(in the rows, 128 means zero)
The rows of Y fall into 3 groups, and each row is roughly a mix of its group's hidden directions; one row fits no group.
Y, 91 rows:
[[154 111 141 154 100 144 108 137 112 131  69 147]
 [ 95 111 125 149 104 172 111 170 135 119 109 148]
 [176 123 166  94 159 136 116 117 136 136 152 105]
 [ 67 134 134 156 124 163 107 143 134 117 104 113]
 [187 115 158  98 153 138 110 129 115 137 150 139]
 [ 97 137 146 163 120 158 101 123 128 121  77 110]
 [ 98 139 112 120 137 108 134 151 133 137 198 135]
 [ 96 113 109  96 115 145 150 104 147  87  96 143]
 [161 139 156 165 141 129 102 137  93 164 122 106]
 [188 121 123  97 139 116 127 135 137 154 167 143]
 [124 109 151 126 101  98 130 148  88 113  78 140]
 [ 79 146 114  88 139 125 138 172 130 111 149 133]
 [152 129 142 138 104 137 126 178 111 132  74 139]
 [115 142 117 128 163 130 163 111 155 124 184 109]
 [124 116 110 114 123 111 180 105 168 101 157 132]
 [ 69 151 101 159 118 128 139 129 143 117  97 117]
 [142 149 115 116 138 101 130 137 125 148 196 151]
 [176 112 161 102 147 140 103 125 113 143 161 144]
 [134 161 124 135 130  85 131 122 118 151 189 129]
 [ 63 143 125 163 114 135 135 130 117 106 110 104]
 [105 118 109  84 106 141 144 117 148  94  87 141]
 [135 125 102 102 113 153 169 119 177 102 110 133]
 [105 149 101 109 156 144 129 133 159 133 185 123]
 [185 110 124 115 142 113 112 140 140 157 170 124]
 [183 125 124 111 144 114 110 137 136 157 174 143]
 [ 72 150  95 161 115 118 148 124 138 115 104 122]
 [141 104 159 180 124 105 109 119  87 137 121 139]
 [148 157 118 129 160 148 158 121 160 142 164  93]
 [175 143 119 115 136 130 115 150 133 160 181 135]
 [130 153 130 112 142 100 121 129 136 154 192 153]
 [ 55 141 143 129 119 155 135 131 147 121 116 113]
 [140 135 163 134 140  91 119 121  77 147 120  92]
 [139 157 117 127 160 134 142 129 154 148 185 101]
 [174 151 130  98 160  93 134 102 108 143 115 122]
 [127 106 135 148 113 139 134 113 120 106  62  97]
 [167 104 159 101 134 127 117 115 115 146 178 144]
 [127 158 110 116 139 110 135 142 119 137 191 162]
 [175 112 164  92 144 125 115 110 125 145 161 113]
 [146 121 147 153 110 142 107 155  98 133  71 140]
 [ 71 111 124 155  99 151 126 141 135 125 153 159]
 [105 142 105 103 140 144 135 160 128 122 172 174]
 [134  90 142 145 118 126 126 116 138 126  85  72]
 [ 75 144  91 166 106 115 150 127 134 112 119 135]
 [164 145 138 142 140 101 106 121 119 171 166 101]
 [155 105 166 106 135 138 105 113 124 146 182 135]
 [ 74 142  93 160 104 115 150 127 136 116 106 124]
 [ 72 137  98 154 104 123 157 141 136 116 101 132]
 [181 105 164  99 147 147 112 136 124 134 157 135]
 [166 130 109 105 145 105 133 129 114 127 163 181]
 [130 145 100 118 136 110 138 150 117 132 195 153]
 [129 160 109 122 140 137 118 156 122 138 182 170]
 [120 113 141 141 110 141 139 107 124 108  62  99]
 [ 78 109 114 159  92 153 131 157 139 114 130 146]
 [182 140 134 109 158  97 137  97 123 129 153 109]
 [173 107 152 118 139 145 100 127 116 131 176 152]
 [147 160 128 117 136 108 124 134 133 159 193 140]
 [182 115 164  97 151 134 113 119 127 138 162 122]
 [180 122 161  94 158 133 114 121 115 144 154 140]
 [ 72 120 103  84 119 126 115 134 136 102 133 154]
 [174 115 163  99 153 129 121 114 127 138 174 127]
 [169 148 136 102 159  99 147 106 136 128 117  85]
 [155 127 154 162 120 127  94 156  91 154 100 132]
 [ 82 139 146 140 107 144 144 109 130 113  79 100]
 [ 95 101 113 155  89 156 126 167 130 115 119 150]
 [146 113 150 150 113 130 122 105 130 132  74  82]
 [182 124 124 110 135  88 135 121 127 151 171 131]
 [164 126 151 139 104 124 123 154 101 138  70 125]
 [ 81 130 102  80 130 117 135 125 149 107 161 137]
 [108  96 115 135 146 146 100 159 101 110  88 101]
 [ 82 142  89 163 105 112 152 127 139 109 108 116]
 [ 63 145 104 152 115 122 157 130 142 120 110 128]
 [165 140 119 121 144 129 102 150 134 159 182 148]
 [189 117 148 165 114 105 153 118 130 142 122 117]
 [121 134 113 112 145 104 141  95 153 131 190 112]
 [120 157 115 142 133 106 121 145 122 148 197 127]
 [136 141 155 148 139 104  93 154  81 160 138 115]
 [155 119 152 142 112  85  92 115  90 156 124 121]
 [ 58 131 136 150 117 139 135 122 128 106  99 111]
 [137 121 108 138 134 136 174 110 178 112 165 136]
 [ 84 109 123 141 100 159 141 173 137 118 111 152]
 [117 156 117 116 168 138 131 112 143 142 181  95]
 [178 148 130 108 157  96 123  94 118 136 127  99]
 [171 148 139  94 163  97 150 105 124 138 123 105]
 [111 134 112 117 154 121 158 102 158 119 185 116]
 [ 73 120 121 154 104 163 112 155 133 125 114 153]
 [129 107 126 129 119 140 147 111 113  92  61 136]
 [ 79 115 114 156  95 156 120 158 128 120 117 157]
 [138 126 106 122 135 132 171  97 178 114 163 123]
 [133 149 111 116 155 136 153 112 165 136 180 103]
 [130 145 116 112 142 101 130 138 130 141 196 158]
 [ 90 141 149 146 111 161 128 120 133 120  76  99]]

Here is one row from each group, named. Which group is each of the other rows in?
[ 92 129 143 167 120 153 104 126 129 122  82  98] -> L
[178 108 148 155  99 114 126 111 114 139  86 126] -> Q
[ 90 100 122 152  91 159 132 168 142 113 127 142] -> X

[ 89 146 101 150 116 119 146 131 150 113  87  91] -> X
[174 120 161 111 154 154  85 129 119 138 149 138] -> X
[142  95 139  93 116 129 166 106 139 113  81 113] -> L
[ 77 126 120 161 111 168 108 154 141 116 117 145] -> X
[137 114 131 169 114 147 111 129 119 124  81  80] -> L
[186 106 158  92 141 128 124 127 119 138 159 130] -> X
[149  99 140 136 115 143 129 114 130 119  65  92] -> L
[157 145 124 112 146  80 146  82 117 139 151 117] -> X
[150 110 136 148 118  87 141  88 108 115  88 106] -> L
